Each path below is one point turned by a fixed rotation once a step. After each direction that follows a path, write how fast that rotation turns it, in degrees per step (0 if it stays still).
Each turn is a multiple of 5 degrees from 10 to 175, or 0.
Each row of a path follows its step; steps can be skipped.
Rotation 1:
step 0:  30  35  25   0  24   5  -1  36 -28 -43  44  25  -2  -1 -14 -19 -13  11  31 -13  20   9  -4 -44  15   7  14  19  21  -6  57 -23  16 -36   4
step 2: -21  18  90  20  18  16 -16 -23   6 -19   7   0 -35 -28 -30 -23 -19  10  -9  18 -15   4  -6  23 -28 -26  -2   4  28  20  35  -1  24  11  14
step 3: -44 -31   9  19 -21  15 -60  -5   9 -29  18  14 -11  39  14  17  18   5 -25  12  26   4   6  -8 -31 -60  11  14  23   9  18 -11 -20 -39 -13
step 4: -12  43  33  17  -6  25 -25  -5  18 -12  31 -21  29 -30   3  27 -15  -6  -8   3   7 -12  -9 -11 -30   3  53 -29  -4 -48  -3 -35   9 -46  27
step 6:  37  39  -2  31   9  25  -6  11  21 -19   7  29  15  -8  20   6 -24  -6  13 -28 -15 -34 -31  44 -50  -9  35  36   3  15  30  32  -5  -9  16
step 10:   1  -3  38  11   8  22 -45  -7  29  19 -12  46  -4 -25  10   1  34 -10   6  20  18  -8  29  19  27 -37  58  22  15  16  30 -11 -15 -30  25
step 11: -21  11   4  13 -18  18 -60   5  18 -15   6 -12  13 -38 -18  39 -14  55  -4  29 -11  -3  -4 -25  -5 -19  15  23  18 -57  26  26   3   3  -7
step 12: -19  33  11  23  10  33  29 -37 -24 -24  12 -35  21  -4  23  15 -13 -13  26  -1  36  -7  22   0   1 -42  19  35  39 -25  32 -13 -42 -11   8
step 13:  16  30  17  47   6  14   3  24   9 -42  18  24 -20  34   7  -3  -6  -8  32  30   2 -20 -50  -1   3 -34  -2   7 -20 -55  -7  41  -7 -32  14
step 14:  25  -3   7  31  18   9  -8 -29 -26 -16  19   2 -58 -10  16   7 -11  33  -5  17  41 -20  11  62 -26  20  37   2  10  -7 -15   8 -22   1  37
Directions:
-29  -2  -8 -12  -7   2   7   1 -11  -9   2  -2   4  -2  -5  -6  -2  10   7  -6  -6  -5  -8  14  -2   0   1  -5  14   7   8   6  -1  12   9 -> 115
  4  21   5  -4  13  -3   6 -10   6   6   4  -1   5 -16   8 -10  -4  -7   2 -10 -11   2   5   8  -1   0  13  -4   0  13   3  -8  -9  -8  15 -> 170
 20  -3 -16 -20   0   5   3   7   3  -5   0   8   2  -7 -11   6  -5 -11  -3   3   7  13   5  13   2   2  -3  -3   6   6   9   5  15  -3   1 -> 40
 -4   6  -6  -5   8   8  -7  -2  12   1 -13  15  22  16   7  -9  12  -8  -6   9  -6   3  -9   9  -4   4   2  -2   2  -9  -1   6 -10   2  -6 -> 155
  1  -5  14   9   1   0  11   4  11   4  -5  14  -6  -4  -8  -4   7  -6  10   6   6 -15  -3  16   2  -1  -4   6 -11   7 -11  12   7   9  13 -> 90
 13 -17   2  10   3  -1  10  14  12 -10   0 -12   4  -6  15  -8   7   8  -2 -11   7  11 -15   0   1   4   6  -9  10   0  -1   4  -5   6   4 -> 45
  2   5   7  11  -3  11  -3   6  -8  -5   8   9   7  -8 -12   4  -9   6 -19   6  11  -1 -16  10   8  -6   0   8  -3   2   7  -8 -17  -5   0 -> 0
Rotation 2:
step 0: -26 -13 -15  12 -18 -18   9   5 -16 -15  14   1  51   3 -17 -38 -21 -48 -22 -17  12  19  27  28  42  -1  30  -8 -19  14   2  44  11  16  24
step 1: -16 -14  10  13  -8  20 -12 -12 -21  -4   0  13  33  43 -11 -24  17   1 -14   4  53  35  16  10  12  46 -23  23   7 -13 -26   0  49  41  19
step 3: -19 -34  35  16  15 -24 -46  13  10  -3 -13 -41  28   5 -39  13 -20  -5   6   2  17  20   9  28 -49  -4  28  -8  13  -8 -26  38 -13   2 -21
step 4:   6 -32   5  31  10  26 -25  31   9 -25   6  -2  -3  21 -34   2 -23 -78 -13 -26 -15  17  15  -6  -7  -8 -19  23  -1 -25  -7  34  30  -8  -8
step 5:  -8 -42  15 -31 -18  -4  11  16 -40   6  21  -8  25  10  24  24 -13 -25 -11 -22  10  38  -2  12  55 -24   6  25  -4 -17 -23  23  51  -4  -4
step 6: -12 -16  22   8  -1  15 -47 -11 -27  23  26   4  43  30 -10  12  -6  10  32 -23  31  29 -15 -26  21  17  40   1 -24 -20 -21   3  -4  14  48
step 8: -34   4  25  28  16   9  13   9  20  14  11   7 -17  -7 -21  26 -66 -25 -17  19  30  40  29   0 -22 -27  19  15  14   2 -39  10  14  17 -19
step 9: -29  31  23  -7  32  -2 -11  24  15  -8  -8  -5   9  28   2   7 -40 -23   8 -12 -10  38  -7  -2   2  10   3   8  -5  16   2  69  55 -24  22
step 12: -65   7  27  27  20 -43   2  18 -13  -3  24   8  16 -16 -16 -27  -5 -17  -1 -14  32   4 -28 -33 -15  -2  -3 -17  12 -53 -28  14  14  12 -13
step 13: -30  23  19  55  34  32  12  25   3   0  26  28 -14  17  14  24  25 -17  19 -29   9  34  12   5  -7 -30 -13 -12  19  -4 -43   9  33  -6   6
Directions:
 18  -7   9 -19   0  -5   7   8   1  -7   7  12   6   7   5  -6   5  -3 -20 -10   1   4   4  -6   2   5  12  -4 -13  -4   8  -3  -1   5   9 -> 70
  5   2  -6   3   2  -8   6  -3  -1  -7 -20   0   0  -5  13 -10  -1  -1   2 -10 -13   0  -1   6  16   5  10 -14   2   0  -7  17   5 -17  -3 -> 160
 -9 -10  -9 -10   2  -3 -10  -9   3  -1   1  19   3 -17   6  18   0  -9  -9  11   8   1  -5   6   2  -6  11  -4  -3  14  -3  -4   1  -8  -4 -> 125
 -9  11   5   4   2   7   3 -12   0  10  -2   0  -5   4   3 -18 -10   1  -5  14  -3  14  11   1  10  -2  16   8  -2  12   8 -11  -3  -4  11 -> 45
 15 -17 -12  12  -1  -3 -11   1  -1 -18   3 -21  -1   1   7  -7   8  -3  -6   8   9  10  -4   1   5  -1   4   7   9  10  -2  -1  -2   6   4 -> 20
 -9  -1  -8 -18   7  14  -5   6   8  -7  -8  -5   3   8  -2   8  16  19   9  -1  -2  -6   7  -5   8  -6  16   7   9  -5  -1  -1   5   1   8 -> 90
 -9  -9   7  -2 -10  10   0  -3   1  -3  -3 -15   6   9   1  -4   2  -7  -8  -1 -12 -11 -18  -6  -5  -7   5  11 -18   4   0  -4   4 -15 -12 -> 60
Rotation 3:
step 0: -12  -1 -14  13  17 -19 -26   4 -38  15  43  55  18 -18 -10  -8   8 -15 -13  15  32 -40 -16 -32   9 -37   2 -12 -24 -27  26  -4 -29  -3  46
step 2: -17 -11 -13   4  44  26 -15  33  11  28  24   8 -21 -45   8   4  21 -49  -2  16  42 -30  35 -27  -9 -13  29 -13 -31   3  12 -21 -23  16  21
step 3:  27  11 -50  40   9  -9  20  -8  26 -10 -31  51  15   2   7   7   4   3  -7  12 -30  -3  -7  -8 -15  19  33  -2  -3  52  46 -29  30  15  24
step 4:  10   7  32  44  16  14 -31  34  12  32  32  19 -26 -44   2  21  21   1 -15 -29  43   3  16  24  19  12  15 -19 -41  33  15  -1   4  32 -17
step 6: -14  34   5  17  -3  -9 -46  10 -15  12  17 -22   0 -34  -1  15  -3   0  -2  18  35  39   9  26 -26  28  10 -42  -7  25  11  42  50  40  12
step 7:  16 -40   9  37  43 -19 -14   1  17 -44  12  21  24  31  60 -14  -9 -18  35  14  26  31  17  10  18  10 -29  -7   5  -9  23  -9  26 -22   2
step 10:  35  -1 -10 -50 -15  20 -33   4 -21  28  16 -30  28  28  15  26 -12 -22  11  21  -2  31  37  -8 -34  21  21  10 -46   8  16 -37   8 -19  11
step 12:  50  -5 -26 -17   1 -13 -18   5 -11  34  53   3  39   7 -17   4   3  18   3 -15  -6   6 -14  37  10  22   0  46 -39  46  14 -34   5 -24   9
step 14:   4   5 -77 -11  14  -8 -13  25 -14  28  49  -9  31  13  -2 -47  -6  19  -3  38  13 -13 -40   5   4   1   6   9  -5  40   5   9  25  -3  24
step 15:  18 -25   0  24 -14 -31  -5  25  -4 -39  29  30 -24  -2 -14  25  30  14 -12   8  47 -42  35  -4 -33  37  12 -14  -7  -6 -23   5  42 -31  22
Directions:
 -8 -13  -8   9  -1  -5  -2 -11  11 -14  -2   6 -13  13  -3   3  -9  -7 -17   6   5  14  -7   5  -3   0   0   0  -4   9  -6   1 -18  -6   2 -> 170
  8   1   3  -5 -24  10   4   3  -8  -6   2  13   8  -6   8  -2   1  -3  -3  10 -11   6  11   9  -7  -9   0   4   7  23  -9   2   1  -4   2 -> 160
  1  -2  12 -10   5  -7   5   6   6  -4   6 -12   1 -10   1   3  -3  -5  -4   9  -1   7  -3   1   9  14  16  -6  19   0  -5  -7  -1  -6  24 -> 80
 -7   3  -7   9  -2  -6   5  11   0   1  -5   8 -16   1  11  -1  18   7   3   4   2 -20  -1  -7   6   5  11   6  -5  13  -4   4 -10  10  13 -> 25
  3  19   5   3   5  -2 -13  17   1  -6  -9  -3   4  -1 -13  10   8   3 -14  -2   8   0  15  -1 -12   5  -5  -6   6   0 -14   2 -12   0  -7 -> 160
  5  -4  -5   5 -17  -5  -2  13   6   9  -5  -1 -16 -13 -13   0  -3 -14  15   8   8   6   0   0  18  -8  -4 -10   4  -2  -3   4  -1   1 -10 -> 155
 11  11  -6  -6   6 -11   8   1  12 -10  -3  15  -7   2   9 -10 -13  13  12   1  -1  -3   8  14  -6  -8  10  -7   6 -13   2  -3  -7  -2  -5 -> 170
Rotation 4:
step 1: -27 -31  -1  39 -22 -23   6 -11 -11  -7  23  27   8 -37  -6  10 -21   3 -67  25  32 -31   0   5  19   1   4 -20  -1   3   3  13  -5  11 -14
step 2:  21   7  -9 -25 -10  19  34 -23  -6  24  15 -21  24  19  50 -12  34 -24 -19 -10  22 -26  -9 -30   1   1 -31  -9 -40 -11 -28  13  11  -3  -1
step 4:  27 -45  12  31  -1  -7 -28 -10 -21 -26  -9   8 -11   5  21 -21  10   2 -45  34   2  29 -36  17  -8   7  16   2  -1  36  -5 -25  33   0  -6
step 6: -19  20 -22 -33   6   5  15  22  14  -6   7 -34  21  13 -12   1 -26  -7  34  35  17  13  19   5  -2  12  31  -1  -4  55  -6  18  29 -22 -37
step 7:  18  15  34   4  -2 -23 -29  28 -27 -21 -13   6  -4 -37   7  31  26  24  -3  23 -36  13   9  45 -35  -5 -14  -4 -26   5 -30   6  26   8  -1
step 9:   7  25 -25 -32 -22  34  -1  10  13  50 -23  34   4 -10  -1   7 -53  -5 -30  11  30 -21  25  20 -14 -20  -1   8  -4  13  17  20  21 -13 -13
step 10:  15  -1  43  16   8 -15 -17   8  -1  -2  12  -1  12  -1  -7  25  14   6  -3  15  36 -43  38 -24 -42  46 -30 -31  -5  -8 -20   6  15  17   2
step 11:  27  18 -13   6   5  -4  18 -32  11 -69  16 -10 -16   4  22 -10 -12  -3 -45 -28  -2  25  23 -24  -4 -27 -20  10   2 -23  -6   0   4  13 -27
step 12:  21 -44 -15   8 -29  27 -25 -26  22  16 -42  15 -11  17  11   2  -1 -45  23 -17  23  -4  25  19  23 -25   4  -9   3   9   2 -11  42   4   9
step 13:  16  -3   7  -2  28   2 -24  33  54  -4   0  -7 -22  20  33   1  22   0 -30  22   3 -18  11   0 -16  41  21 -22  19  39  21  -3 -33   5  12
Directions:
 13  -7 -13 -10  13 -11  16  -5  -8   2  -3 -11   1   1   5  -4  -2   0  -2  -2   5   0  -4  -5  14 -22  -3   3  -1 -13  -4   5  -2  13   3 -> 115
  7  15  -7   0 -15   3   1   3   2  -3  -4   1   1  11  10 -12 -19  -3  -4  18 -15   4 -11  -2   1   4 -10  -9   5   1 -13   0  -5   6   4 -> 155
 -2  17   1 -11   2  13   8 -21  -4  -1  -6   7   0  15  -2   2  -6 -12   9 -11   2  -7   4  10   7   1  16   3  -9   5  -4   5  -2  -1   7 -> 115
  5   2   2   0 -10 -11  -9  -5   7  -8   2   0  -2  11  -2  10   8 -18  -4  -3  -1 -16   1  -1   6 -15 -13  -7  12   5  14   3 -16  -7  -2 -> 25
  6  -5  11 -11  -2   6  -5  -1   3  12  -3  -7   0  -3  -8   8  -2  -8  -9  -8 -15 -10 -19   6   0  -3  -3 -13  -7  -3  -1  -8  23   3  -4 -> 140
 -5   2  -1  -1   5 -13   0  15  -6  -6 -12  -7  -7   3   2  -1  -6  14  18  -3  -7  -3 -16   9  -4 -10   6  -7  -6  11   5  10  -2 -17  -1 -> 40
